Where one turn sends some rows of the set: a few examples, then the rows asked
Q972: [ -6   8   3   1   7  10  -8  21   2   3  -9  20  -2   4  12  -9  11  -1
   2 -14   0   5  15   7  -1  -6  11  -6   1   0   0  -8  -1  -1  -5 -13
  -2  -2  -9  10  11   2   5]
Q660: [ -6   1   6  -4  13   5 -15   4   1  12  -1   4  -6   2   7 -14  18  -3
  13   4  -1   3 -15   2   1   7   6  -1   7   0  -3  -3   0   4  -8 -10
   4  -5  -3  17   9   0   1]
Q469: [ -6   4  -4  -9   8   7 -10  17   2   5  -1  17   1   6   3  -3   0   8
   6  13   9   0   5   7   3   2  11   9  -4 -15  -2  -4   3  -2  -4  -9
 -15   4   8  -1  10   6  -2]
Q26: [ -5   2   5  -4  22   8  -6  19  -2   7  -4  17   0   3   4  -8   1  -2
   3   5   1  12   4  -4  -1  -1  17  16  -3 -15   3  -8   6   1   5  -5
 -13   7   8  -1  12   4   1]
Q419: [ -9   7   6   5   1  12 -14  14  12  -1  -7  13  -5   8   2  -7  15  -5
  10   0  -4  13 -21  -5   2   3   6   2   6   4   0   3  -1   5  -3 -14
   0   0  -5  13   7   3  -2]
Q601: [-12  12  -2  -7  10   9 -10  21   4   6  -7  15   4  -3  14  -6  16   2
   9  10  11   6   5   3   7  10  13   8   4 -10  12  -3  -6  10  -9  -9
 -16  -7  -3  -3  11  12  -2]
Q52: [  0   4   3  -4  14  12  -9  16   1   6  -5  18   0   7   1  -1  -4   0
   3   9   4   4   3   2  -1  -7  11   3  -1 -16  -1 -11  -1  -4  -1  -5
 -19  11   5  -2   6   3   1]
Q730: [  4  12  -3   4  15  16 -19  20   1  -2 -15  11  -4  -4  14 -15   9  -7
   4   3   0   5  -2 -13   2   0   1   3   2   0   0   3   4  14   1 -15
  -5   1 -11  -1  -5   6  -9]
Q445: [ -3   9   6  -9  22  13 -15  16   1  11  -8  11  -3   0  11 -10  16   3
   6   6   6   6   2   0   1  -2  13   6   2 -12  16 -10  -8   3  -5   3
 -17   5 -11  -4  16   8   6]
Q841: [-10  10   7  -3  12  14  -8  24  11   4  -3  13   2   4   6  -6  17  -1
   3 -11   4  -3  10   5  -5   4   3  -6  -7   2   5   1  -5  -8  -5 -10
  -1   4  -4   9  12   1   3]
Q691: [ -4   1   4   8  13  13 -25   7  10   0  -5   8  -4   2   3  -9   5  -8
   0  -1  -5  11 -15  -4  -5  -5   3  -1   2  -1  -2  -9  -6  -1   5  -7
  -5   1  -6  16   5   2   0]
Q542: [ -5  10   1  -7  19  14 -15  15   3  12  -7   9   4  -7  14  -4   8  -2
   2   9   9   2   7   3   1   4   9   1   2 -14  12  -9 -12   4  -4  -2
 -19  -3  -4  -2   9  11   2]
Q678: [-11   0   3   5  16   4 -26  11   5   3  -3   9   4  -1  10 -16  12  -5
   1  -1  -4   7 -17   1  -1   2  10   2   0  -3   2 -15   6   1   5  -9
   4  -3  -1  13  10   8  -4]
Q993: [ -2   7   2   0  18   8 -23  18  -2   7 -11  12  -3   2  23 -20  18   3
   7   4   3   2  -4  -2   8   1   6   3   4  -4  -4   2  19   9  -2  -8
  -2   5 -15   4   3   6  -1]
Q452: [ -9   6  -3   5  -2  10 -22  11  12   1  -6  11  -5   0   7  -5   7  -3
  -1   3  -2   8 -11   2   0   3   6   1   2   1  -5   1  -1   7   6 -12
   0  -7  -2  18   4  13  -3]
Q401: [-10  10   6  -3  11   7  -9  22   6   4  -2  17   4   4   7 -10  15   0
   1  -8   5  -4   8   9  -1  -5   5 -10  -3   2   5  -2   0  -7  -7 -10
  -6   3  -7  12  18   0   1]
Q37: [ -8   6   4 -10  14   8  -6  23   1   3  -2  16   3   6  -2  -6   5   3
   9   9   5   1  -3   0  -2   4  13   9  -6 -11   4  -9   4  -1  -5  -9
 -12  10  12  -8  10   6  -5]
Q444: [ -2   6   4 -12  16   9  -1  17   0   8  -3  11  -5   1  -3  -5   2  -1
   8  11   5   3   4  -5  -5   3   9   5  -3  -8   1  -2  -4   3  -2  -7
 -17   9  12  -1   7   3  -3]
Q869: [ -3   6   0  -6  12  11 -11  15   2   6  -9  12  -5   0  14  -7  12   1
   8  11   9  10  11  -1  -1   2  10   5   3  -8  10  -1 -15  13  -4  -2
 -25   0  -7   3   9   7   3]
Q697: [ -8  10   7  -4  18  12  -9  23   3   4 -11  14   2  -1  12  -8  16  -3
  11   5   5  10   2  -6  -1   4  13   3   2  -7  15 -12 -11  10  -6  -4
 -21   2  -4  -7   9   8  -2]
Q95: [  5  10   5  -2  13  11 -25  13   8  -3 -11  11  -5  -3   3  -8   0  -7
   3   9   2  11 -14  -6  -1 -12   1  -2  -2  -6   4  -7   1   6   7 -14
   0   7  -4   8   4  -1 -13]
Q816: [ -1   4   4  -9  16   8  -1  12  -6  12  -2  17  -5   5   4  -5   2   2
  10  10   5   8   5   1   4   0  15  13   5 -14  -1  -2   5   1  -5  -7
 -13   3   6   1  12   1   6]
Q414: [ -9  17   4  -5  12  18 -14  25  10   4 -12  15   3  -2   9   0  11  -1
   1   4   6   7  -2   0   4   1  13   5   2 -13  15  -8  -7   3  -1  -5
 -19   3  -8  -7  11  15   1]
Q237: [ -7   7   4  -2  10   8 -18  12   5   1  -4  12   0   4   1 -14  16  -1
   8  -2  -4   4 -25   0   3   2  11   5   3   0   5 -10   5   1  -7 -12
  10  -3  -6   5  12   6  -2]
Q592: [  1   7   6  -2   7  14 -14   6   5   7  -7   5  -9  -1  -2  -8   9  -7
   6  -1  -5   3 -18  -2  -4  -1   4  -7   6   2  -2  -6  -7   4  -4 -10
   0  -1  -5  13   2   4  -1]
Q926: [  4  14  -4  -1  17  16 -16  18   2   2 -12   7  -4  -5  10 -15  14  -4
  10   3   6  -2  -6 -12   5   8  -2   6   4   0   1   5   4   9 -10 -18
   1  -2  -9  -3  -2   1  -8]
Q378: [ -4   8   5  -6   6  12  -3  21   2   4  -7  23  -2  10   0   1   2   2
   9   6   3  10  -1   0   4  -2  16  10   3 -14   0  -4   7  -1  -5  -9
 -14   9   3  -5   8   5   3]
Q606: [-10  11   1  -1  19  11  -7  21   7   3  -3  14   2  -5   6 -10  11  -6
  -2 -12   3   4  13   1  -2   3   6   4  -1   0   7   0  -4  -6  -5 -16
   0  -6  -2  11  16  -3   1]
Q165: [  0  11  -5  -1  27  15 -25  16   4   3  -6   6   4  -5  13 -16  12  -3
   5   5   8  -6  -8  -6   7   8  -5   7   1  -6   3   0   6  -1  -8 -15
   0  -1 -10  -2   3  -1  -7]
Q543: [ -1  10   2   1  10   9  -1  20  -2   2  -6  20   3   3   8 -11  10  -9
   1 -11   0   7  13   3   2  -8   8  -2   3   2   7  -4  -1   1  -5 -13
  -1  -7  -8  10  14   0   2]
Q903: [ -5  -2  -7   1   9   8 -26   3   6   4   0   8  -3   2   8 -11  10   3
   2   4   1   4 -11   7   2   3   5  10   1  -4  -3  -3   1   0  -1  -9
   5 -10  -7  17  12   4   2]
Q299: [ -2  13   5   3  14  18 -25  18  12   5 -10  10  -4   2  14  -6  11  -1
   4   6   6  -1  -8  -5   7   0  -5  -4   4  -5  -5  10   6  -1  -2  -9
 -12  11 -16   7  -2   1  -1]
Q269: [ -4  15   1 -12   9  16 -11  18   5  10  -8  13  -6   0   9  -2  13   5
   6  10   9   3   2   4   7   2  11   6   5 -11  12   4  -8   6  -8  -2
 -17   0 -10  -2  14  11   7]
Q38: [  3   8   5  -4   3  16 -17  15  10  -1 -12  11  -8   7   5  -2  12   2
  17  10   5  10 -14  -4   4   2   3   6   0  -7   0   4   4   8  -3 -18
  11   4  -4   4   2  -1  -7]
Q106: [ -1  12  10  -1  18  13 -19  18   3   8 -11  12  -4   6  17 -15  18  -2
   8   4   4   0 -11  -7   8  -2   1  -5   6  -3  -1   4  13   4  -5  -7
  -7  13 -18   3   2   1   0]
Q200: [-11   9   0  -4  12  10 -18  24   7   1 -10  18  -1   3  14  -9  15   7
   5   6   7  12   5  -1   4   0  17  14   0  -9  15  -2  -4   8  -1  -3
 -18   2  -9  -2  17  11   2]
Q632: [-7 10  4 -1 15 12 -5 22  9  3 -1 14  7  1  5 -7 13 -9 -1 -7  5  1 10  1
 -1  1 -1 -1 -6  3 11  5 -5 -6 -1 -9  0 -2 -2 11 16  2  0]
Q141: [ -2   7   3   1  15  14  -2  20   2   4  -5  15   3   2   8  -9  14  -7
   3 -13   1   6  14   1  -1   2   7   5  -2  -1   7  -3  -3  -1  -4 -13
   7  -8  -5   6  12   1   4]
Q58: [ -1   6   8  -7  12   6 -19  17   5   4  -9  11   0   3  11 -10  14   0
  12  10   4   8 -17  -1   6   1   8   6  -3  -9   5  -4  15  10   4 -13
  16   3  -1   4   8   6 -10]
Q356: [  3   6  -4   3  18  10 -25  16  -3   4 -12  10  -5  -5  22 -21   9  -2
   0   3   1   4   2  -7   4  -2   4   3   3  -3  -5   0  10  12   5 -10
  -6   2 -12   6  -1   6  -4]
Q637: [ -5  10  -2   5  20  17 -31  19  12   0  -7  10   6  -1  15 -10  10  -1
   0   7   8  -3  -7  -4   7   4  -6   5  -2  -9   0   5   7  -4  -1 -11
  -5   5 -13   2   2   3  -4]
Q768: [-5  4  5  0  8  9 -8 21  3  4 -4 19  6 11 12 -9 15 -2  2 -8  3  0 12 10
 -1 -6  6 -9 -5  1  5 -4  1 -3 -2 -6  0  1 -9  9 13  6  3]
Q337: [  1  13  15  -8  17   8 -16  12   3   8 -10   7 -10  -5   5  -9   7  -6
  12   8   3   9 -16  -5   1  -5   5  -8   6  -6  -1  -6   5   7   0 -15
  -1   9  -3  11   5  -6  -9]
Q935: [ -7   7   0  -6  10   9  -4  22   4   3  -5  17  -4   1   1  -3   1   1
   3   8   4  11   6  -5   0   4  14  16  -3 -10   0   4   2   5   5  -9
 -15   5  12   2   9   6  -2]
Q633: [ -2   6   6   0   4  13 -23  13  14   5 -12   9 -10   1  13   1   6   0
  10  10   6  13  -5  -2   2   3   3   2   1 -10  -8   5   3   7   6 -16
   3   4  -2  16  -1   1  -4]
Q575: [  0   6   6  -8  22   6 -25   5   3   7  -6   7  -8  -4   9 -11   8   4
  14   9   7   5 -11   1   3   0   3   2   4 -11  -2  -8   4   1  -8 -17
   5   3  -4  10   9 -11  -6]
Q705: [ -3   3   7   4  17   7 -28  14   9  -2  -6  15   6   2  12  -8   6  -5
   6  12   6  14 -14  -2   5  -6   3   6  -3 -12   6  -7  10   3   9 -13
   5   5  -3  10   9   0 -10]
Q788: [  1   4  -2  -7  13   8 -30   8   7   6  -9   5 -12  -7  14  -9   3   7
   6   9   5   6  -2   3   0   1   6   5  -2 -11  -7  -4   5   6   4 -17
   7  -1  -1  13   5   1  -6]

Q660 turns into Q678
Q269 turns into Q445
Now these:
Q106 turns into Q993
Q632 turns into Q841
Q444 turns into Q37
Q337 turns into Q58

